Small tables with named rows and columns. After each table, cells are looked up by row and column.

vep.csv
,zenib,vuged,bog,galoz,nefak,muv,vikoter,zikapad
rute,83,147,65,105,228,193,49,146
puz,117,97,85,122,94,101,68,84
vofu,83,161,65,109,173,133,100,103
vebevev,85,117,137,102,110,90,174,111
fel,90,143,78,110,157,120,101,96
kozum,152,85,153,154,244,82,177,94
mavaviv,146,85,84,204,94,157,40,81
sekal,143,130,105,216,94,124,179,78
limu,110,116,90,102,129,104,72,107
regivu,125,105,82,158,103,92,116,78
vibal,101,94,158,126,115,82,182,80
sefifeb,93,91,69,137,104,124,40,103
dori,103,106,86,106,109,110,76,103

What is the vuged of sekal in vep?
130
What is the galoz of dori in vep?
106
What is the zikapad of vebevev in vep?
111
What is the bog of dori in vep?
86
What is the galoz of vibal in vep?
126
What is the galoz of rute in vep?
105
What is the vikoter of limu in vep?
72
What is the vikoter of rute in vep?
49
What is the zikapad of rute in vep?
146

mon =
,fizo,far,mulite,ruk
gar,146,246,212,97
fogob,25,228,136,205
kiz,66,181,133,237

What is the mulite of fogob in mon?
136
What is the far of gar in mon?
246
What is the fizo of kiz in mon?
66
What is the ruk of kiz in mon?
237
What is the fizo of fogob in mon?
25
What is the far of kiz in mon?
181
What is the ruk of gar in mon?
97
What is the mulite of kiz in mon?
133
What is the far of fogob in mon?
228
What is the ruk of fogob in mon?
205
What is the fizo of gar in mon?
146
What is the mulite of gar in mon?
212
Row with the largest ruk: kiz

Table zilobi
         mopop    zaf    vig
giru     27.00  82.25  87.13
sovigom  29.20  78.80  81.40
viterus  31.35  78.20  84.11
lokabur  24.11  82.51  87.26
terunu   80.88  24.91  58.88
luzes    80.03  36.38  25.04

viterus, vig => 84.11
luzes, zaf => 36.38
lokabur, mopop => 24.11
terunu, mopop => 80.88
sovigom, mopop => 29.20
luzes, vig => 25.04
viterus, zaf => 78.20
lokabur, vig => 87.26
giru, zaf => 82.25
terunu, zaf => 24.91
Which row has the largest zaf? lokabur

ras =
|  | bak | gakiki | zefova | deto | mib | sopufod |
|---|---|---|---|---|---|---|
| sos | 52 | 59 | 125 | 40 | 17 | 62 |
| duse | 78 | 65 | 42 | 67 | 73 | 85 |
| dor | 57 | 53 | 42 | 48 | 73 | 234 |
| gimotag | 88 | 64 | 70 | 41 | 66 | 23 |
| pasefe | 47 | 50 | 72 | 37 | 71 | 205 |
| legotik | 78 | 58 | 80 | 41 | 49 | 38 |

What is the gakiki of dor in ras?
53
What is the deto of sos in ras?
40
What is the mib of dor in ras?
73
What is the zefova of legotik in ras?
80
What is the gakiki of gimotag in ras?
64
What is the zefova of gimotag in ras?
70
What is the mib of legotik in ras?
49
What is the bak of dor in ras?
57
What is the bak of gimotag in ras?
88
What is the gakiki of legotik in ras?
58
What is the bak of legotik in ras?
78

soden.tsv
	pesib	fesip	tadivan	gemer	komega	vosev
ravigut	163	166	166	161	167	162
zemot	159	162	162	156	163	157
puv	168	89	61	205	61	211
koga	163	166	166	161	167	162
zaz	163	165	165	161	166	162
mak	123	181	203	95	203	90
nud	160	163	164	158	164	159

What is the fesip of zaz in soden? 165
What is the komega of koga in soden? 167
What is the tadivan of zemot in soden? 162
What is the komega of zaz in soden? 166
What is the komega of mak in soden? 203
What is the fesip of nud in soden? 163
What is the tadivan of mak in soden? 203
What is the vosev of nud in soden? 159
What is the komega of nud in soden? 164
What is the pesib of koga in soden? 163
What is the fesip of mak in soden? 181
Row with the largest vosev: puv

pim:
|  | gegumal | vib | vofuf | desadak | nemam | kufi | ginisu |
|---|---|---|---|---|---|---|---|
| rodufe | 0.398 | 0.664 | 0.136 | 0.177 | 0.510 | 0.802 | 0.657 |
| turil | 0.374 | 0.379 | 0.640 | 0.218 | 0.487 | 0.634 | 0.296 |
| lale | 0.583 | 0.485 | 0.700 | 0.203 | 0.624 | 0.789 | 0.162 |
| zifa | 0.417 | 0.831 | 0.694 | 0.153 | 0.459 | 0.541 | 0.695 |

vofuf of turil = 0.640
vofuf of lale = 0.700
vib of lale = 0.485
kufi of zifa = 0.541
desadak of turil = 0.218
nemam of turil = 0.487
nemam of zifa = 0.459
vofuf of zifa = 0.694
nemam of rodufe = 0.510
vib of zifa = 0.831
desadak of rodufe = 0.177
kufi of turil = 0.634
gegumal of rodufe = 0.398

vutanep:
cols = nutat, guboz
gavab: [-4014, -4920]
poda: [-2860, -3189]
nodane: [-365, -1364]
zun: [-4376, -5041]
tuf: [-1913, -1773]
mosef: [-1199, -1250]
timuf: [5576, 4370]
beba: [-2949, -2381]
gad: [-4640, -4289]
nolazo: [-2781, -2657]
gevata: [-1178, -2853]
fup: [-3453, -3218]

fup, guboz -> -3218
gad, guboz -> -4289
beba, nutat -> -2949
gevata, guboz -> -2853
gad, nutat -> -4640
gevata, nutat -> -1178
tuf, nutat -> -1913
Which row has the largest guboz? timuf

